In the data rows, zero lies at 7.5, halfway between 7 and 8.
Here are some points, each followed by its number:
[11  2  4  8 11  7  8 10  9  4  7 11  5 10  7  4] 0
[ 8  8  5  3 10  7 10 10  8  9 11  3  8  5  5  8] 1
[ 7 12  8  9  9  7  8 11  4  4  6  7  7  7 11  9] 2
[12  9  7  5 11  7 11 12  6 11  9  8  5  4  8  6] 3
[10  5  7  5 10  5 11  8  4  1  8  7  7  8  8  6] 4
[ 9  8  7  9  5  9 10  6  9  7  7  7  8  5 11  9] 5
[ 4  6  7  8  8 10  9  4  8  7 11  8 10  9  8  9] 6
[ 7  9  5 13  9  6 12 10  7  3  7  6  6  5 10  0] 7
[ 5  8 11  9  9  8  4  6  7  9  4  6  8 15  6  7] 8
[15  8  7  4 10  6 10  7  9  8  5  7  7  7  0  5] 9
[ 0  5 15 12  6  6  9 13  7  7  6  8  9  9  6  4] 10
[ 6  8 12  9  6  7  8  8  5  8  7  5  7  9  5 10] 11
[ 6 12  8  7  9  5  9  6  9  9  7  6  6 11  1 14] 12
[ 5  7  7  6  6  9  4  9  7  8  9  7 10  8  8 10] 13
[ 6  6  7  7 12 11  9  6 13  8 12  9 12  4  9  5] 14
[ 7  6  8  9  8  8  5  6  9  9 10  8 11  7  7  9] 15
[ 9  4  7  5  7  3 10  5  4  9 10  7  8  7  7  5] 16
[11  5  6 10  7 11  6  5  8  8  9 11 12  6  8  9] 17
[ 8  3  7  6 13  5 15  7  9 11 12  7  9  3  6  5] 18
[ 8  5  8  3  9  5 10  6  9 10 12  4  7  8  7  5] 19
[ 8  5  5  6  8  9  7  5 12  4 13  8 11 10  6  7] 20
[11  8  6  7  8  4 10  8  7  5  3  5  6  9 10  8] 21
[ 7  5  9  9  4  9  1  5  5 10  9  8  4 12  9  8] 22
[ 7 11  7  6 13  8 11  9  3  9  7  5 11  5  6  1] 23
[ 5  9  7  8  8 11  8  7  7  7  8 11 10  9  7  7] 24
[ 9 11  7  8  7  7 10 10  3  6  8  9  7  8  9  6] 25
[ 7 11 10  8  2  9  6  6 12  2  6 14  6  5 10  8] 26
[ 9  9  3  8  8  9  6  6 11  0  9 10  6  6  2  7] 27
[10  8  9 11  9 11  8  8  9  5  6 13  3  5 12  8] 28
[10  9  7 10  8  7 10  8  4  5  6  8  8  2 11  9] 29
[ 5  4  6  8  7  3  4  7 12 11  4  6 10 11  8  0] 30
[ 8  6  5  9  8  9  8  9 10  5  0  9  7  8 15  5] 31
New points follow, each followed by the number of its nearest point above by angle.
[ 9  5  4  5 11 14 11  4 11  9 10  8  9  8  8  5] 14
[ 9 12  8  3  4 12  6  6  8  4  7 12  4  5  9 10] 26
[11  6  7  1  9  7 11  0 10  8 12  7  9  8  8  5] 19
[ 8  8  6 11  7  6  8 12 10  3  9  9 10  6 11  0] 7
[ 7  9 12  8  3  8  4  9  7  8  2  8  7  8  5 13] 11
[ 4  6 10  9  9  5  5 14  7 10  6  8 14 11  7 14] 13
[ 4  9  7  8  8 14  6  9  5  9  6  9 10 11  6 10] 24
[ 8  0  6  9  7  5  9  5  8  4  5 11  8  5  9  8] 0
[11 10  8  5  4  9  7  3 13  7  9 12  4  6  8  6] 26
[ 4  8 10  9  8  8  5  5  7 11  1  6  8  9  8  7] 8
[10 10  8 11  7  9 10  8  0  6  7  9  6 10 11  8] 25
[12  8  4  5 12  9  8  9  4 10  9  7  9  3  9  7] 3
[ 9  8  6 13  9  8  9  4  9  5 11 10  5  6 10  6] 28
[ 8  7  6  7 10 15  4  5  7  9 10 10 12  6 10  9] 17
[ 6  5 11 10  8  4  6  6  6  8  6 10  8 11  7  9] 8
[ 8 11  5  7  4  9  5  6  9  4  4  9  2  7  8  9] 26
[10 13  6  6  3 11  6  6 10  7  7 12  5  5  8  9] 26
[14  9  5 10  7  9 10  9  6  5  5  3  4  7  7  9] 21
[ 9  9  6  5  5  8  5  5  8  5  6 10  9  7  9 13] 26
[ 6  9  6 10  9  8  9 12  6  3  6  9  8  8  6  9] 2
[ 9  9  8  3 10  6 10 14  5 10 11  9  9  6  6  7] 3
[ 9 10 14  6  4 12  5  4 11  4  9 11  5  5 10 10] 26
[10 10  6  7  3  9  3  6 10  5  7 11  6  5  9 10] 26
[ 8  8  6  5  8  7 10  8  6  9  9  7 11  5  8  4] 23
[ 9  8  7 12  8  8 11  9  7  4 14  8  7  7  9  5] 7
[ 7  6  7 12  7  8 10  9  7  7  7  9  6  5  8  5] 7
[ 6  6  9  8  5  7  8  8  6  9  7  5  6  9  2 11] 11
[12 10  3  5  4  9  5  0  3  8  6  6  5  6 15 10] 5
[ 9  8  6 11  7  9  7  8  7  6  9  8  6  6  7  5] 7
[11 12  7  7  3 12  6 11  7  5  8 10  7  6  8  9] 26
[ 9 10 10 10  6  7  8 11  7  4  6  8  6  8 11  9] 2
[ 6  7  8 10 10  6  5  8  7  8  4  7  6 11  5  7] 8
[ 6 14  8  9  6  9  9 10  6  5  6  8  9  5 10  9] 2
[10  7  4  3  9  7 10  9  6  8 10  5 10  6  3  5] 1
[ 6  3  7  4  8  6  3  6 10  8  9  9 10  1  8 10] 15
[ 0  7  7 10 10  7 10  7  9  5  9  7  7  9 10  7] 6
[ 9  7  5  7  4  9  5  6 12  3  6  9  4  7  5  7] 27
[ 9 10  7 11  8 10  7 12  7  2  5  8  6 10 11  8] 2
[ 7  7  9  7  9  7  6  8  8  9  6  8  5 13  7  7] 8
[ 8  8 10  9  4  6  5 11  6 10  7  7  6  8  0  8] 11
[ 6  8 10  8  6  6  5  8  6  8  7  6  7  8  7 10] 11
[ 8 11  7 10  8  9  6 10  8  4  7  8  7  7  9  9] 2
[10  6  6  8  7 11  5  6  8  9 11 11 11  4 11 13] 17
[ 5 11  8 11  5  9  9 11  6  6  5  0  9  6 13  9] 2
[ 8  8  7 15  7  8 11 12  8  4  6  4  4  5  9  6] 7
[ 3 11  8  7  6 12  6  8  6 10  9  9 11  5  9 12] 13
[14  4  5  5 10  4 10  2  6 11 11 10  8  6  5  4] 16
[ 5  6 10  8  7  6 11  7  6 10  6 10  7 11  8  7] 10
[ 1 10  6  8  8 11  4 10  2  8 11  9 10  6 11 12] 13
[10 10  6  9  8  7  9 11 14  6  6  8  3  6  8  8] 28
[ 9 13  7  5  4 12  5  7  7  5  6  9  6  8  8  8] 26
[ 6  6 10  9  4  4  4 10  2  7  4  7  8 10  5  9] 11
[10  7  5 15  8 11  7  9  8  3  7 12  5  9  9  7] 28
[ 7  8 10  9  6  6  7  6  3  7  8  7  7  9  5 10] 11
[ 8  8  6  4  8  9 12 10  5  8 10  8  9  6  4 10] 1
[10  8  4  6  4  8 11  3  7  8  7  4  6  7 12  7] 5
[ 7  8 11  8  6  5  8  8  6 10  7  5 10  8  8  8] 11
[ 9  6 10 12  7  7  6  9  9  9  5  5  7  9  6 12] 11
[11  6  6  5  9  7 12  7 10  9 12  9 10  7  8  9] 18
[12 12  8 10  8 10  7  9 11  9  7  9  0  7 12  0] 28
[ 9 12  7  6  2 10  5  7 10  4  8 11  4  4 10 11] 26
